In the data rows, the value 128 means zero.
Some points:
[191 139 155 128  82 131 168 150 148  58 114 175 142 101 151 150 180 211
  90  72 221 132 123  54  75 146 130  88 185 143 146 148  98  64]
[ 75 151 180 104  75 144 134  65 184 170 200 175 125 172 139 116 105  98
 144 107 126  87 122 125 135 166 162 190 108  82 122  64 176 159]
[145 133 127 155  92 172  46 108 143  87 189  80  95 190 171 130 126 148
  78 133 139 119 126 138  82 122 131 153 128 103 131 140 148 100]
[159 129 115 147 183 199  53 159 145 144 110 139 163 152 126  98 137 120
 114 163 138 129 108 166 129 121 128 139 169 144 173 128  92 191]
[121  90 130 174 174  81 103 138 147  95  81 136 132 127 164 137 119 146
 119 129 123 121 120 120 130 166 164 123  97 105  99 112 116 147]
[201  64 163 163  84  64 154 122 117 136 112  94 194 101 133 125 145 145
 217 123 121 153 235 160 132 159 149 149 145  75  76 134  91  82]
[183 117 191 118 121 121  68 181 114  72 140 143 107  74 172 145 177 100
 111  92 131 136  99 136 168 176 114  95 221 112 112 126 102 118]
[166 126 172 161 126 168 144 144 131 127 115 193 137 162 122 137 155 124
 135 151  94  77 102  73 180 213 174 143 162 164  95 136 160 150]
[140  86 143 117  86 180 129  84 117  88  95 157 155 169 116  66 132  95
  90 140  85 120 119 136  81 124 105 138 146 168 138  97 127  64]
[123 247 126 123 113 162 203 137 141 178 179 108 145 124 119  99 121 103
 108 187 109 157 149 165 121 162 124 123  59 100 105 161 111 117]
[ 51 100 110  77 142 140 161  88 103 157 162  81 140 101 142 173  86 146
 122 136 122 131  88 121 112 147 103 188  55 136 148 134 147 136]
[ 99 118 145 148 177  83  96 184  98 106 130  34  98 161 124 139 128 177
 199 124 131 131 132  92  64  92 148 130  91 125 129 111  61 173]
[120 133 135 120 141 105 105 110 139  85 151 148  67 146 123 125 111 121
  60 117 107 118 169  75 123 111  92 142 143 168 139 126 197 143]
[134 108 145 115 142 154 113 134 151 164 182 178 149 104 137  96 164  66
  89 131 117 160 116  65 108 170 148 157  88 133 113  73 217 110]
[ 64 132  86 131 108 130 106 116 127 116  84 154 131 107 129 119  76 105
  95 192 157 135 145 172  89 115 220 106 137 122 149 135 157 109]
[102 149 129 140 114  91 108 107  92 150 101 111 166 122 111 165 153 102
 131  99 118 122 173 114 138 171 133 144 129 142 137 132 111  89]
[162 124  98  56 133 103 124 153 163  81 129 130 141 154  90 155 140  97
  94 158 112 114 121  92 179  95 152 145 142 118 146 119 199 130]
[ 99 130 151 124  98 123 110 218 119  82 164 173 192 115  57 126 112 176
 133 132 132 103 153 125 144 115 140 154 176 188 106  97 125 111]
[147 125 122  81  91 123 140 159 145 129 122 110 138 126 222  99  90 107
  76 112 113  98  89  57 129 155 167  86 164 117 141 113 104 145]
[173 228 133 118 100 174 162 138 128 175 146 171 113 103  97  83 127  73
 125  95 170  91 191 166  95 152 119 178  17 128 174 136  98 175]
[149  72 161 130 191 131  84 150 146 130 106 105 123  84 129 106  72 177
 112  97 156  70 130 141 173  72 127 162 126 112 120 136  68 174]
[ 98 130 146 147 110 162 169 169 128 123 105  82 110  97 109 168  95 112
 158 137 170 110 138 110 137 113 148  84 159 161 138  58 133 154]
[147 146  78 152 147 140 139 131 101 146  88  45  91  80  97  85 113 143
 176 155 120  63 110 166 131 105  88 146 151 116 142 115 139 126]
[133 126 115 180 145  91 128 114 120  81 118 112  97 123 173 113 111  95
 160 110 128 142 127 118 145  60 175  97 114 155 134 148 106 106]
[ 89 200 134 125 114 178 101 100 134 167 134 114 109 117 122 154 175 113
 146 166 131 138 156  52 127 130 130 105  96 114 145 144 116 111]
[102 140 121  76 116 156  89  49 135 125 211 121 108 136 108 139 139 127
  57 118 133  80 127 163 105 114  88 109 107 122 134  90  93 112]
[113 159  42 145 115  89 110 119  85 116 107 151 137  88 119 118 172  76
 167 157 143 133  78 125 139 162 185 180  88 110 126 104 102  94]
[125  66  93 150 165  68 105 179 132 119 115  75 146 114 115 166 101 126
  77 117 184 124 103 111 132 122 111 116 121 149 109 183 109 103]
[177  50 139 167 108 108 155 134 110  72 139 112 142  73 121 103 199 160
 147 134 146 170 177 136 138 104 119 151 197  95 133 114  71 162]
[127 118  96 145  98 149 146  90 122 136 127 185  81 114 128 159 134 137
 146  76 133 143 151 192 124 208 153 161 105 110 126 149 103 154]
[127 119 131 115  88  65  88 136 139 229 100  67 126 163  94 113 111 127
 175  71  97 131 133 120 119  44 125  53 101  89 140 133 145 131]
[112 163  59 164 181 141 108 139  93  79  94 106 151 136 133  95  81 132
 175 118 110 171 105 125  93 144  96 136 133 116 110 134 143 134]
[ 85 179 105 134 116 135 137 100 130 184 130  61 137 117 194 144 124 158
 129 160 102  90 123 142 138  92 101 118 107 152 159  88 123 141]
[177 140 185 128 128 106 155 184 143 109 132 155 102 109  50 124 155 174
  40 119 152 169  92 121 147 184 141 139 216 108 163 105  97 135]
[ 87 120 142 123 115 124 132 173 124 116 108 118  96 143 206 136 114  89
  92 100 141 112  61  80 126  72 116 156 146 140 166 202 162  75]
[150 112 171  98 168 188 147 124 130 123 204 175 109 133 112  87 144  65
 149 147 166 114 155 145 132 191 201 101 119 117 105 140 174 182]
[148 149  83  74 114 116  98 128 182 120 153 181 121 169 130 113 135 115
  67 105  98 148 147  89 108 103 164 124 121 146 139 208 197 144]
[ 93  82  99  51  52 171 130 144 152 132 187 175 184 146 124  82 116 131
 166 120 130 123 121  98 147 133 162 109 148 137 105 141 157 147]
[119  96  99 143 159 127 144 117 161 134 119 191 143 147 152 158 138 119
  81  89  69 134 122 134 164 102 139 115 136 116 146 148 110 135]
[121 127 128 113 118 101 117 116  72 141 118 143 107  60 153 139 118 135
 145 118 121 112 168 106 133 159 108 120 131 178 115 168 125 120]
[ 77 139 152 158 171  81 114  96 125 177  67  51 106 126 136 109 116 204
 126 214  88 127 156 155  90 106  71  70 117 106 173 113 134 117]
[ 64 136 159 147 151  89 122 133  52 198  71 183 114 121 168 118 146 149
 181 181 147 123 132 137  96  56  74  59  86 109 137 121 136 119]
[146 211 135 167  98 137 181  51 125 137 145 125 133 145 127  78  79 102
 154 137 124 152 124 113 157 181  58  93  58 132  93 121  78 141]
[128 114 132 107 168 175 163  87 126 135 155 137 118 184 114 105 106  65
 111 128  98 118  94 107 134  96 114 105 210 139 143 178 166  69]
[172 130 160 111 137 140 104 132 150  42  78 125  92 123  66 145  80 188
 113  59 134 182  85  72 227 129 167  85 158 127 177 130 160  88]
[ 97  76  95 173 127  72 121 189 133 126 114 133 131 118 112 109 138  88
  81  79 188 104 114 121 174 128  94 104 168 133 112 111  92 111]
[116  85 123  88 105 187 107  98  95 138 177 133  90 163 124  56 140 130
  89 156 126 113  68 137 102 151 153 116 110 171 123 139 203 116]
[104 116 113 173 174  86 195  66 115 114 133 128 133 143 128 141 122  73
 219 183 124 157 170  87 101 119 101 157 150  69 146 127  73 142]
[119 182 158 107 138 127 128 148 148 113 142 176 118 133 129 123 120 160
 217 115 130 126 185 154 158 105 114 203 113  81  64 135 153  95]
[137 129  95 150  86 137 126 130 118 149 143 116  51  92  99 180 133 170
 122 159  85 165 120 193 144 102  69 112  89 137 102  93 100 101]
[146 124 101  77 127 126 136 141  95 122 112  91 113 160 149 166 113 128
 205 116  58 124 159 181 103  86 134 124 118 116 171 134 154 106]
[131 106 166 111  80 172 160 114 117 129 188 207 164 129 139 158 112 138
 128 144 121 111  97 108 130 147 106 156  71 103 139 123 194 157]
[153 119 106 112 158 127 158  90  80 122 138 121 162 167 183 120 159 190
  86  78 119 138 150 134 137 106 151 162 102 138  65 106 142 117]
[139 115 115 195 151  76 143 136 114 134 116  57 114 144 106 146 185 145
 205 135 186 129 114 189 120  77  83 141 121 176 153 104 181 170]
[ 91  94 142 112  88 204 191  56 180 161  68 127 161 100 134  96 156  65
 111 166 143 162 111 112 133 187 110 179  53 139  88 161 141 169]
[110 136 108  84 110 146 108 123 120 103 148 166 126 122 157 133 109 171
 124 114 142 148 110 148 173 139 115 155 130 132 163  90 157 117]
[ 85 130 176  70 121 205 137 110 120 113 143 146 170 145 116 143 193  85
 121 119  92 179 105 106 143  74 144 155 143 143  93 198  92 109]
[139 107 103 178 139 179 139 157 128 127 137 187 150 113  90 153 144 167
  85  81 117  95 138 125 100 171 133 146 196  52  97 204 189 141]
[153 127  96 200 149 137 160 135 146 174 128 112 126  99 128 142 118 120
 201 134  71 141 134 104  66  95 161 131 146 162 125 107  71 123]
[ 92  94 100 138 139  84 153 106 192 140 144  65 125  92 138 131  99 140
 103 124 145 134 141 123 117 123 152  87 185 131 119 113 136 128]
[144 146 127  96 179  85  98 168 110 122  52  90 135 141 119 200  93  71
  89  79 184 185 106 175 130 142  91 133 184 131 111 108 123  92]
[125 116 113  73 135 161  87 138 142 131 144 138 131 119 122 117 135 101
 139  85 130 122 101  77 150 181 112 112 127  85 138 128 139  91]
[141 179 165  98 111 135 206 127 133  75 133 109 116 118 103 125 134  96
 149 156  68 105 145 160  68 169 135 137  62 130 103  93  75 213]
[169 143 155  97 174  96 110 123 175 116 159 128 155  80 130 126 101 151
 104 146 128  53 124 202 137 114 120 108  97 178 145 145 121 116]
[118 102  99 106 194 139 134 175 137 151  82 165  86 127 131 159 118 139
 159 121 140  94 157 182 135  98 103  71  85 164 147  86  97 114]
[100 174 162 149 140 139 120 187 141  74  96  76 171 166 143 113 133 156
  68  72 146 177 103 154 201 128 163  89 204 147 171 137 142  65]
[109  99  73 187 164 123  82 129 159 113  96 104 159 130  90 110 133 151
 121 135 154 134 140 135 137  98 124  94 131 146 131 107 144 175]
[166  60 100 101 131 105 112 170 171 166  91 105  67 188 156 143  87 145
 148 148  91 143 154 139  94 142  81 123 123 146 117 115 109 107]
[101 178  97  96 106  68 129 104  62 197  76  82 110 184 121 155 146 161
 142 198 114 140 107 112 157  86 106  79 118 133 104 139  97 168]
[166 184 119 136 171  87 119  70  76 208 111 164 134 139 117 180 100 137
 138 218 137 114 127 109  98  91  98  88 134 138 185 133 112 113]
[211  83 158 178  94 119 136 168 147 102 144 142 166 122 145 136 131 174
 113 101 150 172 120 164 153 157 107 135 192  90 144 174 105 138]
[146  54 185 219  93  65 109 143 136 140 123 113 125 145  95 114 149 153
 196 145 122 153 140 177 130 130 140 173 150 158 145 128  57 157]
[151 147 174  86 102 174 144  68 103 143 195 145 132 143 113 126 171 104
 123 142 144 108 115 123 108 131 150 147  59 102  65  92 160 142]
[ 95 215 126 138 130  95 132 114 112 104 125 159 132  88 132 134 142  82
 107 100 132 128 121 135  98 135 157 191  98 117  49 145 124 192]
These points spread out most along one direction. Take the direction at right angles to it along which they spread out most. Go by this last direction. For each point below, how far along it does it lie, from 0 to 99? 50 is the average, and the first point above lies past it. One standard deviation of the points above along it is 16.
[146 124 101  77 127 126 136 141  95 122 112  91 113 160 149 166 113 128
 205 116  58 124 159 181 103  86 134 124 118 116 171 134 154 106] 39
[166 126 172 161 126 168 144 144 131 127 115 193 137 162 122 137 155 124
 135 151  94  77 102  73 180 213 174 143 162 164  95 136 160 150] 62
[144 146 127  96 179  85  98 168 110 122  52  90 135 141 119 200  93  71
  89  79 184 185 106 175 130 142  91 133 184 131 111 108 123  92] 69
[145 133 127 155  92 172  46 108 143  87 189  80  95 190 171 130 126 148
  78 133 139 119 126 138  82 122 131 153 128 103 131 140 148 100] 55
[137 129  95 150  86 137 126 130 118 149 143 116  51  92  99 180 133 170
 122 159  85 165 120 193 144 102  69 112  89 137 102  93 100 101] 38
[113 159  42 145 115  89 110 119  85 116 107 151 137  88 119 118 172  76
 167 157 143 133  78 125 139 162 185 180  88 110 126 104 102  94] 40
[ 64 132  86 131 108 130 106 116 127 116  84 154 131 107 129 119  76 105
  95 192 157 135 145 172  89 115 220 106 137 122 149 135 157 109] 47
[ 64 136 159 147 151  89 122 133  52 198  71 183 114 121 168 118 146 149
 181 181 147 123 132 137  96  56  74  59  86 109 137 121 136 119] 27
[177  50 139 167 108 108 155 134 110  72 139 112 142  73 121 103 199 160
 147 134 146 170 177 136 138 104 119 151 197  95 133 114  71 162] 66
[134 108 145 115 142 154 113 134 151 164 182 178 149 104 137  96 164  66
  89 131 117 160 116  65 108 170 148 157  88 133 113  73 217 110] 49
[139 115 115 195 151  76 143 136 114 134 116  57 114 144 106 146 185 145
 205 135 186 129 114 189 120  77  83 141 121 176 153 104 181 170] 41
[116  85 123  88 105 187 107  98  95 138 177 133  90 163 124  56 140 130
  89 156 126 113  68 137 102 151 153 116 110 171 123 139 203 116] 47
[173 228 133 118 100 174 162 138 128 175 146 171 113 103  97  83 127  73
 125  95 170  91 191 166  95 152 119 178  17 128 174 136  98 175] 23
